(in the rows, 128 means zero)
One turn moves each row of this set onto another row. After a few examples, where does it send each row asked below?
J728: [ 99 130 124 110 112 117 147 118 113 119 141 105 103 127 126 132 165 152
 130 141]
J690: [129 125 133 111 153 133 121 129 147 131 139 112 140 116 108 154 144 155
 167 132]
J777: [143 130 116 108 165 120 104 120 143 133 107 112 132 119 144 119 177 144
 139 139]
J466: [149 113 133 114 139 138 122 127 142 126 147 116 150 102 133 149 144 156
 162 141]
J352: [115 112 116 140 139 137  93 112 126 113 120 111 144  97 152 121 175 129
 139 135]
J772: [129 150 120  93 143 115 146 122 128 134 128 108 108 129 135 122 177 148
 130 139]
J688: [123 123 129  99 125 159 136 132 126 132 131 114 150 109 120 161 160 139
 155 114]
J81: [ 92 128 131 105 109 123 148 114 117 120 136 115 105 121 128 140 167 158
 139 137]
J737: [124 143 129  88 146 112 142 114 125 145 119 115 108 125 130 129 173 156
 140 145]
J410: [102 130 122 114 106 125 148 120 118 116 146 114 110 131 130 128 168 155
 131 140]
J192: [139 142 121 109 164 122 111 119 136 132 109 104 131 109 146 115 185 133
 140 135]
J160: [129 146 122  96 148 110 139 120 121 144 122 104 108 124 133 120 173 147
 132 146]
J92: [138 134 118 114 163 122 106 115 129 140 110 107 134 106 149 113 179 134
 137 142]
J549: [116 111 120 133 143 138  93 109 132 115 118 124 145  90 155 131 180 131
 149 137]
J74: [119 124 130 101 148 147 133 131 134 129 128 108 136 114  93 149 157 147
 163 119]
J645: [134 119 134 113 156 133 121 130 145 130 137 110 141 110 107 143 144 160
 168 134]
J870: [ 91 110 120 137 107 134 118 114 117 100 140 109 125 108 138 132 166 140
 135 134]
J957: [109 108 119 142 136 130  91 105 133 120 114 115 132  93 151 130 172 136
 147 139]
J334: [ 99 126 125 110 103 123 151 132 114 120 135 111 108 123 125 132 174 156
 136 133]
J396: [ 88 107 126 132 109 138 119 111 121 102 136 120 127  98 142 142 170 143
 145 132]
J454: [ 94 105 124 137 101 128 118 106 120 112 132 116 117 105 145 142 165 145
 140 142]
J137: [143 121 134 112 141 134 123 130 144 131 147 114 149 102 132 157 144 152
 164 139]
J959: [101 127 122 108 107 119 147 111 115 132 132 114  98 121 135 142 170 149
 134 144]
J70: [101 106 122 135 101 131 119 127 119  97 138 113 129 102 141 138 175 136
 144 135]
J803: [128 109 116 133 139 129  90 119 138 105 121 114 144 100 153 129 178 130
 146 141]
J560: [126 140 122  93 144 116 141 128 127 144 116 110 110 133 126 120 174 159
 134 136]
J462: [117 126 130 102 143 148 130 130 137 131 130 112 141 120 100 157 154 147
 161 117]
J891: [144 113 129 105 121 155 135 128 129 123 145 116 152  98 138 159 156 142
 153 130]
J183: [126 121 127  96 125 159 141 131 125 124 133 112 144 107 114 159 164 135
 153 115]
J812: [123 141 118  95 145 115 139 113 124 151 111 113 102 119 134 131 179 145
 135 143]
J985: [140 119 132 106 124 149 132 132 131 131 142 115 155  99 140 162 154 142
 157 128]
J178: [138 133 123 104 166 122 107 111 134 142 108 120 132 107 149 122 181 140
 146 145]
J498: [128 130 116 116 163 122 104 108 136 145 100 112 123 103 145 124 181 135
 143 140]
J385: [ 97 110 126 142 104 136 115 116 120 100 140 113 134 113 139 126 170 144
 142 136]
J787: [119 118 124 139 140 133  91 116 132 110 117 107 148  99 149 116 180 132
 147 134]

J690 goes to J462
J560 goes to J334
Now find these:
J178 goes to J737
J410 goes to J385
J891 goes to J466
J454 goes to J957
J160 goes to J728

One turn moves each row of this set onto another row. After a few examples, where does it send each row asked below?
J196: [131 135 131 140 100  92 132 131 120 132 110 135 136 103 107 124 156 130
 119 130 116 125 112 133 120 130 116 131 141 140]
J758: [128 120 122 133 104 118 132 140 171 140 136 108 118 142 120 111 127 128
 136 108 143 129 131 134 136 123 125 124 122 145]
J745: [114 127 106 102 146 130 133 123 118 121 124 155 111 122 158 132 154 140
 133 125 114 127 119 150 121 116 109 118 141 136]
J290: [131 124 103 130 119 144 149 113 129 119 148 130 128 123 126 120 139 132
 125 145 150 148 148 152 146  98 137 145  97 151]
J262: [118 140 131 124 126 123 149 112 125 136 100 149 105 155 143 125 125 127
 119 126 142 143 143 113 130 133 128 149 138 139]
J242: [128 120 103 127 123 135 154 110 128 119 143 127 130 112 113 130 140 133
 115 141 154 151 149 147 145 103 137 144 105 141]
J207: [141 124 125 119 131 144 101 150 108 153 125 128 142 118 116 125 136 158
 128 127 136 135 115 111 111 122 130 137 103 125]
J588: [124 126 107 106 145 128 132 130 119 114 125 144 105 118 168 127 155 137
 133 128 109 127 131 137 117 119 119 115 142 137]
J382: [131 136 135 140  98  95 133 131 112 137 112 131 137 115 104 119 158 130
 112 134 123 123 119 129 120 126 114 127 140 134]
J20: [126 120 119 134 107 123 126 136 167 153 134 105 113 137 124 110 123 131
 132 106 145 135 126 132 139 129 124 125 120 151]
J766: [138 126 135 122 124 154 107 146 108 156 121 125 144 117 114 120 140 156
 138 119 131 132 114 124 111 113 120 137 100 131]
J478: [130 126  96 125 117 140 149 112 133 118 143 122 138 110 128 117 131 131
 116 145 147 143 155 140 142  98 134 136 100 144]
J333: [114 147 129 125 127 128 152 110 122 135 101 150 115 152 137 121 129 123
 121 129 142 141 146 116 127 135 134 150 142 151]
J691: [122 119 102 103 145 131 131 124 126 123 112 138 110 120 160 121 152 133
 135 129 111 122 126 151 117 115 104 116 145 140]
J181: [138 128 138 129 127 154 106 153 110 151 119 130 137 125 122 133 142 158
 131 123 135 126 117 115 113 121 130 137  99 142]

J745 goes to J766
J242 goes to J691
J20 goes to J333
Now find these:
J207 goes to J478
J382 goes to J758

